In the rows, zero is written as 128.
Each path below is one point turned by a fixed rotation once a step. After each direction that follows a path, write how fast that rotation turns it, in degrees per step (0 if it stays still).
Each turn is a multiple of 5 degrees from 10 to 175, or 0.
Each row of a path follows its step; steps can be skipped.
path 1
step 0: [140 123 134 118 128 126 122 125 129 118 130 135 122 126 132 139 125 127
 139 144 134 115 116 129 121 148 136 126 136 118 123 138 134]
step 1: [137 134 123 130 118 104 126 121 145 122 127 132 130 119 128 128 126 131
 116 133 127 128 133 124 135 116 121 127 116 133 128 125 145]
step 2: [135 120 132 111 113 125 124 127 122 136 122 119 124 128 117 137 116 130
 144 126 124 121 130 148 131 135 131 125 128 127 134 139 128]
step 3: [123 124 131 134 115 118 133 117 123 125 137 126 130 133 121 130 124 133
 111 134 133 113 131 116 146 126 139 140 120 122 124 120 134]
step 4: [127 146 127 112 126 129 131 116 128 139 117 126 135 111 136 132 124 138
 142 125 122 130 130 132 135 128 139 139 136 128 127 134 126]
step 5: [123 132 131 135 128 135 143 131 131 122 145 133 121 133 132 143 131 133
 128 135 130 105 136 128 131 132 133 129 129 131 132 133 149]
step 6: [138 150 123 121 139 127 127 119 144 132 123 113 133 126 121 121 115 137
 127 130 124 128 138 128 133 127 130 118 123 115 122 131 131]
step 7: [125 124 132 127 116 133 134 126 136 133 135 120 120 131 134 144 116 128
 140 148 132 116 125 131 123 141 115 133 123 134 131 117 125]
step 8: [131 131 131 131 130 118 128 120 135 124 131 118 104 126 122 126 115 138
 126 123 122 142 124 117 141 121 138 129 124 130 115 127 137]
[123 124 127 127 126 127 130 133 127 123 132 128 127 128 129 124 125 127
 127 133 132 126 130 125 131 126 127 126 135 128 127 126 132] | 155
[124 122 128 129 126 129 127 128 130 134 128 126 131 130 132 133 122 129
 127 127 130 131 126 123 129 128 130 129 127 124 124 128 123] | 85
path 2
step 0: [130 128 118 136 134 128 124 138 126 120 130 122 109 112 132 120 109 142
 125 134 114 131 140 132 119 127 126 122 129 129 140 119 134]
step 1: [123 135 126 112 120 133 127 108 137 131 136 141 117 135 137 140 133 134
 126 134 122 125 124 120 119 117 131 115 117 131 133 118 136]
step 2: [129 115 135 124 126 125 123 123 126 120 129 138 126 133 129 132 125 114
 136 106 123 126 130 122 130 153 125 111 138 123 123 121 135]
step 3: [120 127 123 146 130 134 127 142 131 123 126 131 114 128 137 127 112 116
 134 121 134 130 128 143 136 118 111 125 114 132 132 123 134]
step 4: [135 131 133 114 127 131 131 125 124 124 127 141 120 114 149 134 133 131
 125 137 123 117 114 143 123 125 126 135 131 116 141 119 130]
step 5: [121 129 129 118 136 119 132 128 142 131 129 122 113 125 129 125 140 134
 131 121 108 140 132 131 137 148 135 119 131 133 128 114 134]
step 6: [115 126 118 131 121 137 130 106 130 128 127 131 129 133 143 113 113 119
 139 131 126 129 127 130 130 139 122 119 111 139 124 131 127]
step 7: [141 111 132 133 119 135 122 123 127 114 142 136 120 123 123 130 126 118
 138 129 113 132 125 137 117 127 116 138 130 117 139 127 130]
step 8: [130 130 129 107 134 130 127 136 138 127 119 134 123 139 130 127 126 138
 128 109 124 139 126 136 133 118 117 131 127 140 142 114 133]
[125 129 131 125 121 132 125 134 128 126 131 128 129 124 127 123 128 132
 127 130 129 129 127 131 128 123 128 128 133 129 131 125 129] | 95
[125 127 131 127 127 127 123 125 130 126 126 128 130 132 131 124 132 130
 126 127 125 127 128 124 133 128 136 126 125 126 126 127 131] | 95
path 3
step 0: [136 139 129 129 123 130 125 120 129 119 132 143 132 117 122 144 138 130
 114 147 132 125 136 131 136 125 133 129 142 125 123 127 135]
step 1: [128 141 128 129 135 115 114 124 141 125 145 127 126 120 129 112 135 128
 126 130 138 137 124 130 128 137 127 116 138 134 131 122 121]
step 2: [110 127 129 137 124 116 130 126 139 127 127 117 124 142 128 122 121 115
 133 123 133 129 124 127 130 129 138 149 138 124 132 127 118]
step 3: [131 127 122 137 124 127 132 127 138 125 120 147 125 124 125 132 122 124
 128 144 119 127 124 117 118 118 133 145 113 125 114 119 121]
step 4: [139 130 121 132 140 117 119 131 116 132 122 140 130 131 124 130 146 142
 125 124 123 146 120 122 134 128 121 127 125 129 124 120 121]
step 5: [131 135 146 132 135 132 110 122 118 132 126 118 124 131 132 147 136 120
 131 122 143 132 125 132 124 132 128 137 137 120 132 131 123]
step 6: [121 140 140 149 127 140 127 132 140 125 142 127 119 126 134 124 134 129
 125 133 131 119 125 122 120 117 124 130 117 130 129 144 130]
step 7: [121 129 120 130 124 125 125 123 135 134 126 130 130 130 124 117 139 137
 125 135 129 132 125 116 154 118 137 136 127 128 130 131 147]
step 8: [136 131 128 120 140 123 119 114 139 146 120 133 124 132 130 133 116 120
 133 140 139 131 123 127 131 135 133 125 137 136 117 121 136]
[128 123 131 129 131 128 126 128 127 132 127 125 126 124 127 125 127 123
 127 125 130 130 125 129 137 131 127 125 127 127 128 123 126] | 115
[132 130 132 129 131 129 130 126 126 128 126 131 126 128 128 126 125 125
 120 129 128 122 126 128 124 132 131 130 128 126 131 125 132] | 135
[127 129 129 130 130 126 129 124 124 130 122 125 130 130 125 132 130 129
 128 137 123 128 128 129 128 130 126 124 127 132 126 127 126] | 80
[132 127 126 128 131 132 129 127 129 133 128 135 135 128 127 129 127 128
 126 127 126 133 128 129 129 126 126 128 134 126 124 127 131] | 90
path 4
step 0: [127 132 136 127 118 132 145 141 127 119 132 128 141 140 137 129 123 117
 118 128 130 128 127 114 131 127 126 131 139 138 133 129 139]
step 1: [133 130 123 111 128 138 132 128 150 122 120 140 141 140 130 124 125 134
 122 120 135 131 131 127 139 121 119 126 122 127 129 134 129]
step 2: [131 137 130 117 123 130 136 125 128 128 138 134 143 131 145 122 131 117
 121 141 128 128 131 111 128 136 121 135 134 138 127 137 132]
step 3: [142 124 125 118 134 128 133 136 140 130 127 136 140 149 130 131 125 130
 124 128 129 126 137 118 135 112 131 122 130 122 115 134 131]
step 4: [131 128 117 125 127 130 134 118 135 124 135 128 135 130 154 127 118 112
 121 133 131 123 131 126 132 132 118 123 134 135 124 140 127]
step 5: [137 131 121 124 142 123 125 132 131 119 127 133 141 139 122 127 130 116
 127 126 139 121 128 107 136 123 125 121 127 129 113 126 136]
step 6: [138 126 116 130 123 135 136 134 137 120 135 131 139 125 150 145 125 114
 130 126 136 127 130 126 130 123 117 132 132 129 127 128 120]
step 7: [140 136 119 116 137 117 126 121 127 119 111 133 138 128 135 126 130 126
 127 124 134 125 133 108 141 130 125 124 131 132 127 123 125]
step 8: [142 127 128 127 126 134 132 139 136 123 138 141 128 122 146 142 132 128
 138 141 134 123 127 114 129 129 121 120 130 128 122 128 125]
[125 127 131 130 130 129 124 127 133 129 124 125 133 127 131 122 125 127
 128 132 127 125 128 128 129 131 129 126 125 128 130 124 122] | 130
[130 132 127 126 125 130 129 129 128 127 126 130 134 125 127 129 132 131
 129 125 128 132 125 126 130 129 126 137 126 126 132 125 125] | 65
[128 131 128 126 123 130 127 131 133 132 129 124 126 131 124 123 127 129
 126 132 123 130 129 128 131 128 124 131 128 130 126 133 129] | 35
path 5
step 0: [123 133 127 122 126 143 125 125 126 137 124 123 108 125 137 116 139 140
 119 121 121 129 140 128 125 131 131 129 132 142 137 131 124]
step 1: [133 125 130 132 120 134 140 118 125 129 124 135 116 119 130 114 137 133
 129 121 120 136 123 136 136 124 107 120 122 129 129 138 132]
step 2: [126 126 116 132 122 130 144 112 122 134 123 123 138 129 122 123 133 149
 139 129 121 118 125 122 132 134 126 126 133 125 130 138 130]
step 3: [124 121 124 128 129 145 127 123 125 126 117 110 132 143 136 124 141 134
 132 128 128 129 124 118 135 113 128 137 131 123 133 129 138]
step 4: [136 129 126 123 129 149 127 130 114 122 134 114 128 131 128 109 121 123
 120 125 128 116 125 134 136 122 127 116 132 128 134 135 133]
step 5: [121 137 117 117 129 141 121 136 125 131 131 135 137 117 120 123 130 135
 127 123 113 133 128 127 139 117 125 121 137 130 135 142 122]
step 6: [119 133 142 117 114 142 132 126 125 130 119 120 130 124 123 121 132 141
 132 142 120 138 134 139 137 128 127 134 125 131 126 134 123]
step 7: [139 133 139 132 125 135 132 126 135 125 129 126 130 136 129 107 138 144
 130 128 109 119 133 123 132 129 118 130 123 129 133 118 126]
step 8: [126 132 126 110 137 134 131 113 120 122 121 130 124 144 125 124 136 133
 131 121 119 120 131 122 123 129 113 124 136 138 129 134 133]
[127 124 128 130 131 134 125 125 130 125 131 128 124 125 123 131 128 124
 125 125 126 127 131 126 128 128 130 126 127 135 127 129 132] | 85
[133 130 126 121 130 125 128 128 127 126 126 131 126 125 132 127 127 127
 119 124 130 125 127 128 128 126 124 128 128 129 130 132 128] | 95
path 6
step 0: [133 145 141 139 113 134 140 129 141 130 131 127 113 128 126 134 131 120
 135 127 132 136 114 138 119 129 125 121 124 136 137 135 140]
step 1: [131 123 123 135 130 133 138 119 136 140 133 135 128 127 122 136 127 116
 137 129 138 131 116 139 118 121 115 129 102 127 138 135 129]
step 2: [134 117 137 131 124 120 141 126 129 141 137 128 128 129 127 133 114 135
 124 132 126 129 114 131 120 107 117 115 124 133 145 129 124]
step 3: [135 116 122 132 122 116 135 119 120 136 140 135 140 129 129 124 125 133
 137 141 131 129 127 124 137 121 115 119 123 115 134 139 109]
step 4: [151 120 128 131 131 113 124 134 108 133 131 135 142 123 128 120 123 132
 121 141 117 121 135 120 122 122 126 119 135 126 131 127 126]
step 5: [140 143 122 129 122 120 125 141 108 134 136 138 132 126 131 130 141 132
 135 129 123 119 132 119 139 135 130 126 142 126 121 138 116]
step 6: [141 140 130 129 129 121 119 133 116 129 125 137 121 124 126 126 139 118
 126 130 126 117 133 120 113 146 129 135 137 121 126 143 144]
step 7: [131 139 130 127 128 135 122 140 127 141 137 142 118 136 116 140 137 128
 133 112 128 117 123 133 121 138 136 145 131 135 130 134 133]
step 8: [129 131 142 123 122 130 120 111 139 132 134 129 110 132 126 137 130 129
 122 122 134 126 119 132 118 142 121 138 127 134 134 148 135]
[127 130 127 134 127 131 129 127 131 126 129 130 121 132 126 131 128 132
 124 126 131 131 130 128 122 129 123 128 123 130 127 126 126] | 45
[125 123 132 128 130 126 133 125 126 125 128 131 127 122 127 129 127 128
 126 127 126 132 129 126 129 127 132 125 123 128 133 129 121] | 45
[123 130 125 125 127 128 130 132 127 129 126 130 130 128 132 134 133 126
 124 126 130 129 126 125 124 122 129 128 127 122 130 130 131] | 70
[124 127 127 127 132 124 134 130 133 131 127 126 123 128 126 127 127 125
 131 127 128 122 126 126 126 130 127 132 126 132 131 131 129] | 55
path 7
step 0: [127 131 132 128 129 128 133 113 128 112 129 119 120 146 109 122 116 112
 134 133 141 129 140 117 121 123 130 132 125 126 120 137 128]
step 1: [134 120 134 107 134 135 132 129 113 106 118 123 135 130 125 131 127 128
 140 135 126 140 133 130 121 132 128 141 119 145 133 134 129]
step 2: [121 124 119 110 137 132 113 121 141 120 136 137 134 131 136 131 137 130
 127 129 134 125 122 124 137 139 121 139 113 139 135 128 110]
step 3: [127 114 131 141 121 116 123 114 116 119 142 136 124 133 131 128 132 144
 123 130 140 130 128 127 140 138 120 133 125 124 135 111 120]
step 4: [139 120 126 131 112 136 136 134 124 128 137 147 124 121 124 146 130 130
 114 132 142 132 118 137 127 133 135 132 141 135 126 120 137]
step 5: [127 128 129 125 132 135 133 127 137 130 133 149 113 127 129 130 108 127
 116 131 128 128 133 122 127 119 143 134 144 120 117 135 113]
step 6: [130 122 138 129 140 114 130 123 121 122 129 121 140 116 124 123 101 125
 120 130 125 127 129 138 112 120 126 141 138 124 131 135 123]
step 7: [135 130 130 116 140 121 133 125 137 126 128 121 143 114 137 138 123 111
 118 132 137 127 133 113 134 129 118 137 124 129 134 137 145]
step 8: [127 122 133 133 130 111 126 135 139 113 127 122 118 137 132 131 136 132
 116 121 119 136 142 117 147 130 125 140 121 131 134 141 133]
[127 133 133 126 129 129 128 128 130 125 125 124 132 126 128 129 122 130
 132 133 126 126 126 124 125 127 132 129 129 131 127 125 124] | 70
[125 128 130 126 126 128 128 125 127 127 128 130 125 128 125 129 125 129
 134 120 127 125 128 125 130 129 124 128 126 136 130 130 131] | 45
[127 129 125 128 127 128 134 126 128 128 129 127 128 120 129 124 123 132
 122 125 129 128 125 128 130 126 129 123 132 129 126 130 128] | 45
